Rows are one point carried round by a steady rotation, each followed by how many ticks it has turned.
The counts run from 0 to 417.
[134 188  80 135 139 166  96 112 123 186 136  72 128 115 110 106 122 160
  96  90 153  92 131 140 150 128 118  99 152 161 154 163 157 101 112 158
 125 112 115 128 127 126  83 104 104 149 135  94  98 185 169 128 140 141
 124 134 117 142 126 160 124  90  71 106  92 115 111 160  89 163  85  99
 135 168 126 104 115 107 132  84 129]
10
[ 81 101 108  85 126 114  84 141 144 121 143 117 105 100  83 153 141  93
 168 138 165 110 104 136 112  92 143  93 113  88 110 120 107 120 160 161
 166 187  94 106 127 123 125 112 147 103 142 137 140 158  98 156 126  85
 123 145 104 115  76 141  72 154 119 159 182 110 143 132 139 164 145 128
 117 105  94 136 129 106 102 102 176]
80
[203 172 122 125  77 127 151 127  92 157 128 119 143 151 139 141 146 110
 128 127 154 175 143 113 128 115 133 118 133 111 137 118 161 144 154  68
 117 119 150 171  91 117 157 138 125  82 179 170  81  98 108 120  93 159
 125 109 106 153 138 119 128  68 102 152 100 150 166 129 148 116  97 124
 132 156 171 167 132 139  79 156 111]
407
[135 148  91 103 112 128 101 159  91 133 122  94 111 114 127 142 148 113
 100 177 143 133 115 133 104 159  82 111 119  92 149 136 127 136  71 159
  85 193 122 131  87  76  89 103 142  79  97 141  86 185 151 150 141 174
 100 104 155 125 145 124 122  74  79 154 140 134  92 109 131 101 121 119
 140 168 183  99 140 119 135 133 135]
382
[120 141  78  87 122  93 149 134 134 151 140 109 113 124 170 105 143 132
 113 147 146 101 170 148 119 137  45  83 113  93 128 175 131 101 119 105
 111 103 137 114 159 122 103  74  87  98 181  96 161 173 164 154 155 142
 160  81 139 107 144 132 142  80 127 111  85 119 118 141 124 190  68 127
 107 128 117 123 106 106 115 109 127]
184
[116 146 108 109 107 152 153 124 155  96 144  90  91 159 106  99 144 115
  79 139 126 105 104 193 162 159 100  98 115 138 143 148 162 194 117  99
 139 163 129 126 155 141 136  55 129 129 102 125 131 179 129  83 126  98
 153 147 122 143  68 158 134  97  94 130 156  72  99 146 104 127 165  87
  79 125 178 141 134 143 138 150 113]
294
[111 168 104 111 120 192 146 175 149 160 112 201 124 112 153 135 132 151
 131 140 122 136 147 150 119  77 207 152 129 163 168 144 136 138 160 167
 160 105 184 142  93 150 130 160  82  91 175 119 109  74 158 144 106 132
 164 133 120  98 113 167 124 135 133 130 105 123 117 115 147  79 118 141
  94 117 101 115 135 146 158  93 135]
392
[220 105 146 126  95  88 155 138 123 129 147 115 147 133 121 108 114  92
  69 142 134 168 171 140  97 140 177 158 132 125 108 124 150 140 142  69
 133 161 142 144 121 119 178 137 124 125 157 153  86 126 144 129  97 162
  97 120 121 177 113  94 130  88 118 144 116 147 161 143 148  94 120 119
 135 118 152 195 115 121 135 154 101]
131
[133  88 110 109 144 111 101 109 153 144 125 136 110  94  86 146 182  88
 164 130 161 102 149 138  97  60 150 139 139 123 159 123  93 120 159 149
 149 139 164 116 109 107 124 165 110 107 152 112 139 140 135 170 109 134
 128 135 127 113  87 143 108 138 156 144 152 105 115 180 194 125 153 162
 141 128 125 135 121  99  94  98 173]
417
[113 112  80  99 111 123 120 123 119 162 104 121  77  95 117 126 163 111
 151 163 182  93 164 139 143 126  95  94 147  98 134 179 133 112 122 120
 142 104 164 105 126 134 114 104 104  90 199 111 158 165 166 150 131 126
 168 112 147  80 132 148 117 122 112 139 135 105  82 150 120 175  61 119
 113 117  96 140 100 110 102 124 181]
183
[140  99 159 105  99  75 114 187 135 165 155 120 156  97 124 142 118 128
 156 139 116 147 138 137 119 103 163  92 162 118 134 154 136  93 131 167
 187 158 148 109 139 162 143  84 110 105 167 110  93 157 159 165 137 145
 120  84 151  99 103 172  96 137 131 131 149 127 161 102 109 135  98 122
 109 114  96 127 133  83 126  71 148]
224
[172 139  97 100 102 133 107 158 109 142 108 145 127 115 126 176 146  99
 122 142 150 114 137 113  89 129 120 164 117 105 128 115 114 126 158 116
  90 160 165 157  96  63 129 165 124  88 111 191  93 133 136 138 123 142
  92 114 134 141 114  99 160  99 106 127 103 136 146 131 160 103 123 147
 143 141 196 155 142 126 100 136 136]
45
[144  80 172 135 115  74 158 127 176  63  98 143 122 114 126 135 147 123
 157 154 118 103 169 130  69  98 103 131 104  72  84  79  49 130 143 128
 140 138 123 131 137 153  99 159 108 112 157 121 135 118 129 133 118 102
 118  93 142 128 113  85 104 142 169 104 164 114 122 120 162 138 156 171
 118 121 145 138 128 138  96 107 185]
38
[131 150 165 145 161 108 111 170 137 162 150 146  98 109 115 131 134 122
 112 115 124  77 166  84 138 137  86 145 141 140 153 110 117 150  88 131
 132 122 172 207 149 104 157 116  81 151 121  96  77  98 128 103  88  73
 166 136 102  83 154 178 146  90 124  96 114 106 132  94 151 178 133 121
 112 125 118 122 129 174 133  90 121]
201
[ 90 157 133 133 126 135 133 120 159  82  95 114  99 155 120 117 117 146
 172 105 106  93  98 154 154 130  83  95 110 111 105 130  92 123 115 163
  97 133 148 118 145 151  87 110 139 163  86 132 192 108 115 142 164 125
 123 140 187 122 113 101 141 136 132 100 169 131  42 117 139 126 136 121
 130 138 164  70 135 113 110 118 160]
103
[132 135  94  88 115 114 107 148 143 173 184  95 137  85 130 114 136 120
 106 109 156 114 162 150 105 121 152 128 163 120 171 198 165  78 126 130
 123 144 126  93 170 105 118 110 111 172 155 133 114 165 159 128 120 153
  99 141 104 133  89 161 124 104 120 134  92  95 156 190 126 156  78 131
 139 131 140 185 103  96 138 106  88]
137
[145 156 123 135 148 121 120  96 109  97 105 122 132 138 123 126 105 136
 138 116 118 115 106 107 115 139  98 156 150 134 147 132 143  70 151 162
  68  88 134 130 155 108 111 183 165 165 119 194 169 112 118 104 120 141
 123 192 129 162 160  95 193 149 117  83  94 155 123 128 117 106 138 138
 157 131 161 130 117  86 151 127  74]
47
[ 98 131 124 126 108 108 166 137 178 133 146 143 159 138 144 108  97 149
 152 115 111 120 149 142 143 128 121  79 142  92 137 160 141  72  98 147
 137 134 146  64 197 173 115  55 104 172 174  86 139 153 156 138 135 129
 120 135 134 146 116 146 123 150 144  98 122 108  97 144  77 155  74 122
 104 114 117 102 133  75 148  96 101]
373
[119 134 138  85  80 113 138 122  78 113 104  94 119 178 121 145 150 124
 144 131 139 161 106 139 144 119 146  94 132 105 119 144 138 121 145 142
 158 100 145 104 106 156 188  96 147  85 126 171 159 134  81 140 128 166
 122 116 157 137  85 132 110 143 138 168 185 169  83 105 154 119 110  98
 114 129 120 153 140  53  91 158 145]
127
[137 143 112 124 146 159 147 149 149 197 132 155  96 119 121 117 168 138
  69 133 134  93 182 121 137 119 114 165 138 153 161 115 116 178 141 121
 154 124 151 187 144 112 150 160  97 138 132 109  71 109 152 105 105 105
 182 172  92 117 123 157 139  73 122 120 104  98 164 141 157 143 143 143
 100 149 133 136 129 188 136  94 132]
202
[ 85 157 141 147 120 131 142  92 142  73 111 116 120 175 125 106 102 125
  99 131  75 128  91 189 172 149 102  81 117 138 125 101 114 147 142 170
 160 136  65  98 169 181 114  87 176 157  97 129 150 141 106 113 145  97
 182 154 135 153 124 126 130 105  82 105 156 126 143 100  61 150 176  94
 109 116 112  88 118 143 130  95 128]
17
[154 126 135 151 153  69 145 138 111 149 142 144 129 139 121 104 115 159
  93 157  89 110 184 117  99 150  94 175 168 145 183 140 127 115  89 158
 131  98 137 162 165 112 109 147  87 143 139  95 124 139 190 121 120 142
 164 149 127 134 173 131 175  80 138 113  88 126 138 121 123 141 109 154
 143 138 135  89 121 137 147  99  80]
52
[169 115  89 128 131 106 144  56  92 113  95 124 121 171 124 135 158 114
 112 156 150 130 156 145 104 134 103 138 113 105 121 121 146 128 166  72
 124 120 134 111  99 120 129 148 108 101 139 137 185 170 133 144 138 199
 113  95 138 206 105  91 118  97 143 155 134 142 108 141 166 113 117 159
 104 129 180 150 111  85  90 143 132]
275
[110 150 146 114 114 139  94 148  85 156 138 117  88 125 129 167  89 137
 143  93 128 153 117  98 136 128 113  68 101 145 128 144 154  87  79  88
 112 103 134 113  97 121 113 102 135 113 141 131 160  94 120 168 134 109
  79 109 128 114 189 116 137 142 104 146 140 161 141 125 121 177  45  99
 161 147 110  89 131 157 160 119 116]
26
[113 169 152 155 151 117 120  80 110 142 136 121 127 162 119  95 121 150
 108  71  91 128 139 105 155 135 121 114 166 179 125 146 149  74 150 197
 133  68 125 140 149 156 124 133 134 194  76 128 141 129 129 115 127 118
 172 189 117 130 128 155 181 133  92 115 119 153 129  98  61 135 114  75
 175 140  85 110 112 115 152 110  92]
348
[130 120 103 108 102 102 163  67 149 100 106  92  98 118 113 139 154 125
 131 157 167 108 156 190  90 112  95 104 107  96  73 145 123 145 170 119
 119 143 107  90 151 130  99 147 125 113 185 181 137 160 124 134 153 135
 110 125 146 170 106 100 137 112 103 116 141 119 116 167 131 134 110 165
 120 129 147 167 128  94  84 136 185]
40
[ 96 128 145 148 177 118 154  68 151 103 163 122 111 148 122 118 138 157
 123  52 133 123 140 145 148  99 120 111 136 126 132 132 127  99 178 119
 139  83  97  93 176 146  71 145 114 163 146 100 177 108 126 110 179  88
 185 143 106 144 150  82 117 116 124  99 134 107 135 184 120 169 133 122
 138 106  83 119  97 144 128  99 121]
119
[150 182 133 120 119  86 126 121  83 152 168 105 106 159 129 113 104 153
 111 120  74 182 139 133 100 105 133  98 148 174 149 163 140 100  84 149
 147  85  91 135 150 123 114 116 122 160 156 141 125 106 160 132 155 132
 137 163 114 137 179 144 174  94  75 135 131 160 158 125  63 136  84 117
 143 147  82  99 124 155 189 106  70]
113
[139 139 186 112 104 102 130 168 123 106 133 108  80 156 108 136  98 105
 153  99 137 142 116  83 142 136 108 109 127  93 113 103 118 149  99  45
 105 119 155 182 126 114 146  95 165 104 112 156 123  91  98 110 109  84
  84  94 136  99 132  93 130 123 119 135 187 143 107 106 143 197 121 119
 138 120 135 137 133 154 118 162 128]
405
[110 138 149 119 101 150 147 121 147  71 119  99  85 147  92 109 156 145
 143 114 149 127  79 146 154 133 159 110  97  96 110 120 127 162 172 139
 126 134 139 123 107 150 142 113 184 121  68 143 146 106  83  77 144 110
 140 132 133 112  77 101 140 115  76 135 194 143 101 105 126  99 181  68
 145 105 118 150 132 100 118 144 162]
253
[126 101 147 137 187 133 110 154 174 144 108 196 126  93 125 166 122 100
 144 110 154  58 139 108 112 133 124 174 120 111 148 102  96  94 155 168
 129 131 177 136 155 120 129 163 117 152 109 109 121 128 153 137  96  94
 151 133 106  97 102 138 131 153 177  86 109  81 135 119 184 157 183 174
 119  93 133 117 110 128 137 110 131]
140
[158 116 107  74 119  59 107 166 122 188 172 114 155 128 110 126 138 123
 140 134 108 158 159 131  96 108 126 108 153 119 169 181 118  84 131 148
 150 146 101 100 157 113 112 141 130 130 190 138  89 165 182 159 129 164
 137 108 109 124 140 138 122 109 112 127 114 148 161 144 101 156  81 148
 139 143  78 126 109 118 137  64  95]
413
[108  70 145 158  84 139 122 128 144  83 101 125  81 130 111 138 171 118
 124 131 148 109 136 118 102 142  94 133  72 116  56  94  70 137  84 111
 110 146 116 162  86 139 116 174 101 130 119 149 163  95  93 108 120  72
 115 143 147 127  96  74 117 137  84 123 162 122  47 128 128 114 156 145
 135 118 160 106 115 141 130 141 151]
339
[154 128 124 126 155 136 112  98 132  95 122 105  96  89  90 111  93 103
 113 111 150 152 125 126 127 131 149 127 144 133 119 162 126  95 166  92
  75 104 131 124 167 101 122 147 172 162 150 164 111 112 145  93 125  97
  95 179 102 173 137  70 154 141 120 100 140 116 136 208 113 142 131  99
 166 111 139 173 129  95 148 150 111]
324
[162 103 145 154 163 135 140 116 137 155  64 191 150  91 175 149  89 123
 112 145 123 103 157  92  93 149  95 147 140 131 126  69 103  69 130 123
 111  82 149 127 148 130 143 182  75 129 152 128 128 131 167 124 100 143
 122 113 131 137 179 122 196 113 155  72  76 163 129  82 109 131  96 167
 109 120 119 103 108 132 139  94 135]
93
[120 103 147 160 114 164 153  64 131  60 117 131 104 128 150 104 106 117
  84 147  98 160 103 161 122 155 130 129  95 154  91 119 122 146 107 104
 115  98 101 129 138 180 137 136 136 170  99 150 162 103  85  83 131 121
  98 165 134 192 136  82 138 151 109  96 147 126  68 147  76 110 146 114
 116 108 159 110 132 136 152 138 119]
150
[120 138 139 126 173 153 144 124 102 152  85 159 147 142 120 136 121 133
 156  96 143 138 121  91 143  95 167 101 156 131 146 118 136  55 188 166
 131  56 160 113  99 164 122 168 130 148 161 112 178  90 137 168 129 152
 154 105 135 100 164 137 134 186 146 139 123 181 129  73 164 137  97 112
 163 103  87  97 126 104 118  91 139]
31
[174 141 125 159 116 115 140 131 114 154 135 140 189 133 186 140 100 123
 109 134 111 154 160 122  85 157 110 164 134 149 122 143 137  89 108 113
 119 127 126 125 170 119 156 162  90 137 143 171  94 138 140 134 114 180
 110 113 105 168 163 139 166  99 137  97  74 164 126 133 120  95  83 157
  95 138 189 144 111 103 154 107  87]
281
[167  96 145  86 101 111 102 186 119 154 153 107 108 101 138 166 136  78
 118 148 165 136 173 109 103 155 117 108 110 110 101 155 130 142  84  69
 118 146 164 175 122 101 176 117 109  91 177 149  85 144 118 107  97 107
  86 114 116 107 132 127 121 116 106 119 147 119  85 124 154 155  69 126
 114 111 155 179 142 111 137 161 126]
279
[114 147 111  72 109 133 102 198 109 182 144 121 104 105 130 147 118 120
 169 101 145 103 116 107 142 127 167 136 158 103 161 205 151  77 118 153
  93 117 201 106 132  83 165  70 108 138 171 131 145 112 165 118 107 132
  89 134 175  64 136 139 133 148 146 136 131 107 110 161 151 157  90  90
 153 122 131 133 138  87 156 115  99]
326
[ 98 140  81 112 162 145 150  98 143 127  99 154 131 123 142 115 157 137
 130 144 125 100 130 176 140 116 153 130 158 109 155 182 163  90 187 181
 156 107 179  87 147 167 168 154 113 132 133 138 157 120 143 123 134 168
 183 170 149 110 112 149 153 126 148 111 131 131  78 122 130 101 102 132
 116 104 114 142 113  79 127 119 144]
331
[126  99 179 133 110 151 115 119 131  78 107 157 104 139  98 145 144 110
 133 113 148 155  92 124 126 120 160 134  88 142 114  73 108 157 131  86
 126 138 138 168  73 147 156 138 134 129 112 125 162  97  62 128 116  92
 104 134 116 154 109 100  75 181 133 176 165 132  99 123 205 123 182 120
 110 104 145 116 138 154 101 137 167]
212
[143  98  89 114  97 146 133 144 111 114 105 134 102 136 125 144 170 120
  89 221 126 116 160 150  88 139 112 136 111 121 139 105 117 154  70 121
 139 164 162 155  79 111 147 128  94  76 108 116 110 171 137 135 110 149
 124 116 142 145 135 130 135  83 135 172 144 107 105 132 159 100 152 167
  91 160 201 141 135 125 130 128 150]
147
